What is the hidden score of each row? Scores go from 0 to 16, and 8 is about the middle.
ndarray[ 0.7  0.8 -0.1  0.4  0.1  0.0 -0.5  0.4  0.4  0.6 -0.2  0.3] ~ 6
ndarray[-1.0 -0.7 -0.1 -1.7 -0.3  0.1  0.1  2.2  0.1 -0.2 -0.1  0.7] ~ 13
ndarray[-1.5 -0.4  0.1 -1.0 -0.5 -0.2  0.2 -0.7 -0.4 -1.7 -0.4 -0.1] ~ 16
ndarray[-0.9 -1.2  0.8  0.2 -0.6 -0.6 -0.7  0.4  0.3 -0.7 -0.1 -1.4] ~ 5
ndarray[-2.5 -0.8 -0.7  0.1 -0.7 -0.5  0.0  1.0 -0.1 -1.4 -0.2 -0.8] ~ 8
ndarray[ 0.2  0.1  0.1  0.3 -0.4  0.2 -0.7 -0.1 -0.2  0.3  0.2  0.8] ~ 9
ndarray[ 0.3  1.1  0.1  0.0  1.4 -0.4 -0.4  0.1 -0.8  0.2 -0.2  0.1] ~ 10
ndarray[ 1.3 -0.7  0.6  0.4  0.0 -0.3 -0.5 -0.4  0.3  0.9  0.3 -0.7] ~ 3
ndarray[-0.7 -0.5 -0.2  0.4 -1.0 -0.6  0.1  0.7 -0.1 -0.9  0.0 -0.1] ~ 9
ndarray[-0.9 -2.1  1.3  0.4 -0.2 -0.4  0.1 -1.2  1.0  0.6  0.1 -0.8] ~ 0
ndarray[ 0.4  0.0 -0.2 -1.2 -1.0  1.4  0.4 -0.3  1.4  0.2  0.7  0.6] ~ 12
ndarray[-0.9  1.0 -0.7  0.0  1.1 -0.3  0.9  0.6 -0.1 -0.8 -0.3  1.0] ~ 8
ndarray[ 0.2 -0.8  0.5  0.6 -0.7 -0.6  0.2  0.3 -1.0  0.3 -0.3 -1.4] ~ 6
ndarray[ 0.5 -0.4  0.0 -0.7 -1.2  1.0 -0.2 -0.5  0.7  1.7  1.2  1.1] ~ 6
ndarray[-1.2  0.6 -1.7  0.4 -0.3 -1.5  0.6  1.1 -1.2 -1.7 -2.2 -0.3] ~ 15
ndarray[-0.9 -1.2 -0.4 -1.7 -0.5 -0.2  0.7  2.9  0.8 -1.5 -0.5  1.1] ~ 16
ndarray[ 1.9  0.8  0.7 -0.4 -0.1  1.2  0.3 -0.9  0.5  1.5  1.1  1.0] ~ 8
ndarray[-0.3 -1.0 -0.1  0.4 -1.0 -0.8  0.0  0.2 -0.6 -1.1 -0.7 -1.4] ~ 11
ndarray[ 2.0  1.0  0.1 -1.0  0.3  2.1  0.4 -1.1  1.8  1.8  1.2  1.2] ~ 6
ndarray[-0.3 -1.8  1.2 -0.5 -0.9  0.1 -0.3  0.6 -0.1  0.3  0.5  0.7] ~ 6
ndarray[ 0.7 -0.5  0.8  0.1 -1.2 -0.9 -0.8  0.1 -0.1  0.0  0.5 -0.5] ~ 10
ndarray[ 1.4  1.5  0.2 -0.7 -0.1  2.0  0.6 -1.1  1.3  1.1  1.5  1.9] ~ 9
ndarray[-1.6  1.8 -0.6  0.7  1.5 -0.2  0.1  0.2 -0.6 -1.4 -0.3  0.8] ~ 10
ndarray[ 1.3  1.1 -0.1  0.9  0.6  0.3 -0.2 -0.6 -0.2  0.5 -0.4  0.8] ~ 7
ndarray[ 1.2  0.1 -0.1  0.3 -0.5 -0.3  0.8  0.8 -0.1 -1.1 -0.5  0.3] ~ 14
ndarray[-0.1  1.2  0.1 -0.9  1.0  0.8 -0.1 -0.4  0.1  1.0 -0.5  1.2] ~ 8
ndarray[ 1.9  1.1 -0.5 -1.3 -0.1  2.1  0.1 -1.5  0.3  2.3  1.2  1.7] ~ 13
ndarray[ 0.1  0.2 -1.1  1.3  1.0 -1.7  1.4  1.0 -1.4 -1.9 -2.4 -1.0] ~ 10
ndarray[-0.7  0.5 -1.6 -0.1  0.9  0.0 -0.5  0.6 -0.2 -1.0 -1.3  0.9] ~ 14
ndarray[ 0.7 -0.7  0.3 -0.7 -0.6 -0.5 -1.3  0.4 -0.3 -0.2 -0.8 -1.6] ~ 16
ndarray[ 0.0  1.5 -0.4 -0.4  1.7  1.9 -0.3 -1.5  0.9  0.9  1.1  1.1] ~ 5
ndarray[ 1.0 -0.2 -0.8  0.5  0.3 -0.3  0.8  1.3 -0.3  0.4 -0.7 -0.6] ~ 6
ndarray[-1.0 -0.5  0.4 -0.4 -0.8 -0.5  0.0  1.2  0.5 -1.5 -0.8 -0.8] ~ 11
ndarray[-1.1 -1.3  1.1 -0.5 -0.9 -0.5  0.4 -0.3  0.0  0.5  0.2 -0.5] ~ 1
ndarray[-0.6 -0.2  0.4  0.1  0.0  0.3  0.2  0.1 -0.1  0.2  0.8 -0.7] ~ 4
ndarray[ 1.4 -0.7 -0.2 -0.1 -0.4 -0.1 -0.3  0.7 -0.8 -0.3  0.3 -0.3] ~ 16
ndarray[-1.1 -0.9  0.2 -0.4 -0.4 -0.8 -0.4 -0.2 -0.3 -0.5  0.4 -0.3] ~ 9
ndarray[-0.6 -0.7 -0.4  0.7 -0.3 -1.4  0.2  1.2  0.1 -1.5 -1.4 -1.4] ~ 7
ndarray[-0.6  0.3  0.2  0.0  1.1 -0.5  0.0  1.2 -0.6 -1.0 -1.5  0.9] ~ 10
ndarray[ 1.1 -0.3  0.6  0.3 -1.3  0.0 -0.5  0.0 -0.2  0.2 -0.3 -1.1] ~ 11
ndarray[-0.4  0.3  0.1  0.3  0.7 -1.0 -1.0  0.5 -0.7  0.5 -0.1  0.3] ~ 6
ndarray[-1.2  1.2 -1.5  0.1  2.0 -0.7 -0.4  1.6 -1.8 -1.1 -1.0  1.4] ~ 16
ndarray[-1.2 -1.1 -0.5  0.3 -0.8 -1.1 -0.9  0.7 -0.9 -2.3 -1.4 -1.5] ~ 16
ndarray[-0.8 -0.8  1.4  0.3 -0.8 -0.3  0.8 -1.1  0.1  1.2 -0.1 -0.9] ~ 0
ndarray[ 0.0  0.2 -0.1  0.0 -0.2 -0.6 -0.1  0.7 -0.3  0.8  0.6  0.0] ~ 6
ndarray[-1.1  1.1 -0.6 -0.9  1.3  0.9 -0.1 -0.7  1.0  0.6  0.3  1.4] ~ 5
ndarray[-0.3 -0.9  0.9  0.3 -0.1 -0.2  0.2 -0.8  0.6  0.2  0.5 -0.5] ~ 0
ndarray[ 0.5  1.4 -0.4 -0.5  0.8  2.4  0.5 -3.4  1.5  1.1  1.3 -0.1] ~ 4
ndarray[-0.8  0.0 -0.9  1.8 -0.1 -1.4  0.9  0.9 -0.6 -1.5 -1.9 -0.5] ~ 4
ndarray[-0.3 -1.3  1.0 -0.1 -0.9  0.1  0.0 -0.4  0.1  0.5  0.5 -0.9] ~ 3
ndarray[-1.8 -0.6 -1.3  0.4 -0.8 -0.7  1.4  1.6 -0.5 -0.9 -0.6 -0.6] ~ 6
ndarray[ 0.7  0.4  0.3  0.7  1.1 -0.3 -0.2 -0.1 -0.5  0.2 -0.6  0.1] ~ 5
ndarray[ 1.7 -0.2  0.7 -0.7 -1.5  1.8  0.5 -0.7  0.6  1.0  1.4  0.6] ~ 12
ndarray[ 0.5  0.3  0.8  0.6  0.7 -0.6 -0.6  0.3 -0.7  0.1 -0.3  0.5] ~ 7
ndarray[ 1.2  2.2 -0.8 -0.8  1.5  2.0  0.1 -2.6  1.2  0.9  0.9  0.5] ~ 10
ndarray[ 1.0 -0.7  0.2  0.4 -0.1 -0.3 -0.6  0.1  0.3  1.1  0.2 -1.1] ~ 2
ndarray[-0.7 -0.7  0.6  0.7 -0.7 -0.5 -0.7  0.3  0.0 -0.3 -0.3 -1.3] ~ 4
ndarray[ 0.3 -0.6  0.2  0.9  0.7 -0.5  0.0 -0.4  0.2  0.9 -0.6 -0.4] ~ 0
ndarray[-0.5  1.5 -0.5  0.3  1.5 -1.2  0.5  1.0 -1.2 -1.4 -1.2  0.7] ~ 14
ndarray[ 0.6  2.0 -0.3  0.0  1.3  1.0 -0.3 -0.5 -0.4  1.3  0.8  1.4] ~ 9
ndarray[-1.1 -0.6 -0.6 -0.1  0.0 -0.7  0.9  0.8 -0.1 -2.0 -0.3 -2.0] ~ 12
ndarray[ 0.8 -0.2 -0.2  0.0  0.0  0.6  0.2 -0.6  0.2  1.0  0.4  0.0] ~ 5
ndarray[-0.4 -0.5  0.8  0.7  0.3 -1.1  0.0  0.8 -1.4  0.1 -0.3 -0.6] ~ 4
ndarray[ 1.6  1.2  0.4  0.2  1.3  0.3 -0.6 -0.3 -0.4  1.0  0.4  1.1] ~ 9
ndarray[-0.2 -0.9  0.6 -1.0 -0.6 -0.1 -0.4  0.4 -0.7  0.6  0.1  0.6] ~ 11
ndarray[-0.5 -1.9  1.2 -0.2 -1.3 -0.1 -0.5 -0.4  0.5 -0.2  1.4 -0.6] ~ 5
ndarray[ 0.2 -1.4  1.1  0.2 -1.4 -0.1 -0.1  0.4 -0.9 -0.3  0.6  0.4] ~ 11
ndarray[-1.7 -0.7 -0.5  0.5 -1.2 -0.5 -0.4  0.1  0.0 -0.9 -0.3 -0.8] ~ 7
ndarray[ 1.7  2.4 -1.1 -1.5  1.6  3.0  0.5 -2.4  2.2  1.4  1.4 -0.5] ~ 10
ndarray[-0.3 -0.6  0.8  0.4  0.2  0.3 -0.2 -1.5 -0.1  0.0  0.9  0.3] ~ 3
ndarray[-1.2 -1.4  1.0 -0.5 -1.0 -0.3 -0.1 -0.5  0.8  0.0  1.0 -0.3] ~ 2
ndarray[ 0.8  0.6  0.4 -0.6 -0.3  0.6  0.4 -0.3  0.2  0.9  1.7  1.0] ~ 9
ndarray[-0.2  1.2 -0.6 -1.8  2.4  1.1 -0.7 -0.7  0.4 -0.1  0.5  1.3] ~ 16
ndarray[ 0.7 -0.4  0.1  1.3 -0.3 -1.6 -0.7  0.6 -0.8  0.0 -0.5 -0.6] ~ 6
ndarray[ 1.7  1.5  0.1  0.1  1.8  0.6 -0.4 -1.1 -0.6  1.4  0.4  1.0] ~ 8
ndarray[-0.8 -1.3 -0.4 -0.5 -1.0 -0.7  0.6  0.0  0.2 -1.1 -0.4 -1.0] ~ 10
ndarray[-0.3 -0.6  0.0  0.1 -1.4 -0.7  0.9  0.7  0.1 -0.6  0.2 -0.1] ~ 8
ndarray[-0.6  0.4 -1.3  1.1  0.6 -1.2  0.8  0.4 -1.1 -2.0 -2.3  0.3] ~ 12
ndarray[-0.7 -0.1  0.5 -0.6 -0.1  0.7  0.8 -1.0 -0.4  0.7  1.1  0.3] ~ 5
ndarray[-0.4 -0.6 -0.9  0.4 -0.1 -0.8  0.9  1.4 -0.5 -0.8 -0.6  0.2] ~ 8
ndarray[-0.3 -0.2 -0.8  0.5 -1.0 -0.8 -0.1  1.1 -0.3 -1.6 -1.0 -1.4] ~ 15
ndarray[ 0.8 -0.1  0.2 -1.4 -0.9  1.6 -0.1 -0.7  0.3  1.2  1.7  0.4] ~ 13
ndarray[ 2.2  1.6  0.1 -0.5  0.7  0.4 -0.7 -0.3 -0.5  1.1  0.2  0.5] ~ 16
ndarray[-0.9 -0.5 -0.1  0.2 -1.0 -0.9  0.4  0.9 -0.6 -1.7 -0.1 -2.2] ~ 13
ndarray[ 0.0 -0.6 -0.2  0.8  0.9 -1.0 -0.3  0.2  0.0  0.0  0.2 -0.3] ~ 1
ndarray[ 2.7  1.0 -0.5 -0.8 -0.2  2.1  0.3 -2.0  1.6  2.8  1.9  1.2] ~ 5
ndarray[ 0.2 -0.5 -0.1  1.1 -0.2 -1.1 -0.8  0.5  0.4  0.0 -0.3 -1.3] ~ 2
ndarray[ 0.3 -0.2  0.8  0.9 -0.1 -0.4 -0.6  0.8 -0.5 -0.1  0.2 -0.6] ~ 6
ndarray[-1.1  1.3 -1.1  1.2  1.5 -0.6  0.4  0.5 -1.6 -1.1 -1.4  1.9] ~ 9
ndarray[ 0.7  0.2 -0.4 -0.6  0.1  0.9  0.3 -0.2  1.0  0.6  1.1  0.4] ~ 8
ndarray[ 2.8  1.2 -0.5 -1.6 -0.5  1.5  0.8 -1.3  0.8  1.4  1.3  1.4] ~ 16
ndarray[-0.7 -0.7  1.6 -1.7  0.2  1.2 -0.3 -1.4  0.5  1.2  1.1  0.7] ~ 4
ndarray[ 0.1 -0.9 -0.6  0.6 -0.2 -1.1 -0.5  1.0 -0.3 -1.8 -2.1 -1.3] ~ 13
ndarray[ 1.3  1.6 -1.4 -0.3  2.2  2.1  0.0 -1.7  1.2  1.2  0.5  0.6] ~ 6
ndarray[ 1.5  0.6  1.2  0.1 -0.2  0.2  0.2 -0.6  1.7 -0.3 -1.7 -3.0] ~ 5
ndarray[-1.6 -0.7 -0.9 -0.5 -1.0 -0.1  0.4  0.5 -0.3 -0.8 -0.7  0.1] ~ 11
ndarray[-0.1 -1.2 -0.1  1.1 -0.3 -1.3 -0.7  0.0 -0.8 -0.8 -0.3 -1.3] ~ 7
ndarray[ 1.6  1.2 -0.2 -0.5 -0.5  1.7  0.6 -0.3  1.0  0.8  0.9  1.6] ~ 12
ndarray[ 1.5  1.5 -0.7 -0.3  2.0  1.0  0.3 -1.3  0.3  1.3  0.3  1.8] ~ 7
ndarray[ 0.7 -0.1  0.2 -1.3 -0.7  1.2 -0.1 -0.3  0.6  0.2  0.6  0.6] ~ 15
ndarray[ 0.8  1.7  0.5 -1.1  0.8  2.3  0.0 -2.5  1.3  1.8  0.8  0.7] ~ 5
ndarray[-1.0 -1.7 -0.4 -0.2 -1.6 -1.0 -0.1  0.2 -0.5 -1.3  0.5 -0.7] ~ 13
ndarray[ 0.1  0.7 -0.2  0.5 -0.6  0.3  0.3  1.1  0.4  0.9  0.0  0.0] ~ 3
ndarray[ 1.3  0.9  0.0 -1.7 -1.9  2.1  0.1 -1.0  1.3  1.6  1.9  0.3] ~ 15
ndarray[ 1.6  0.9  0.3  0.2  0.5  0.0  1.0  0.4 -0.7  1.1 -0.3  0.4] ~ 7
ndarray[-1.7 -0.9  1.2 -0.4 -0.8  0.5 -0.1 -1.0  0.6  0.9  1.9  0.3] ~ 0
ndarray[-0.9 -1.4  1.0  0.4 -1.1 -0.5 -1.2 -0.2  0.6  0.5  0.2  0.8] ~ 0
ndarray[ 0.2  2.0 -0.9 -1.6  1.6  2.0  0.4 -2.3  0.5  0.5  0.6  0.4] ~ 14
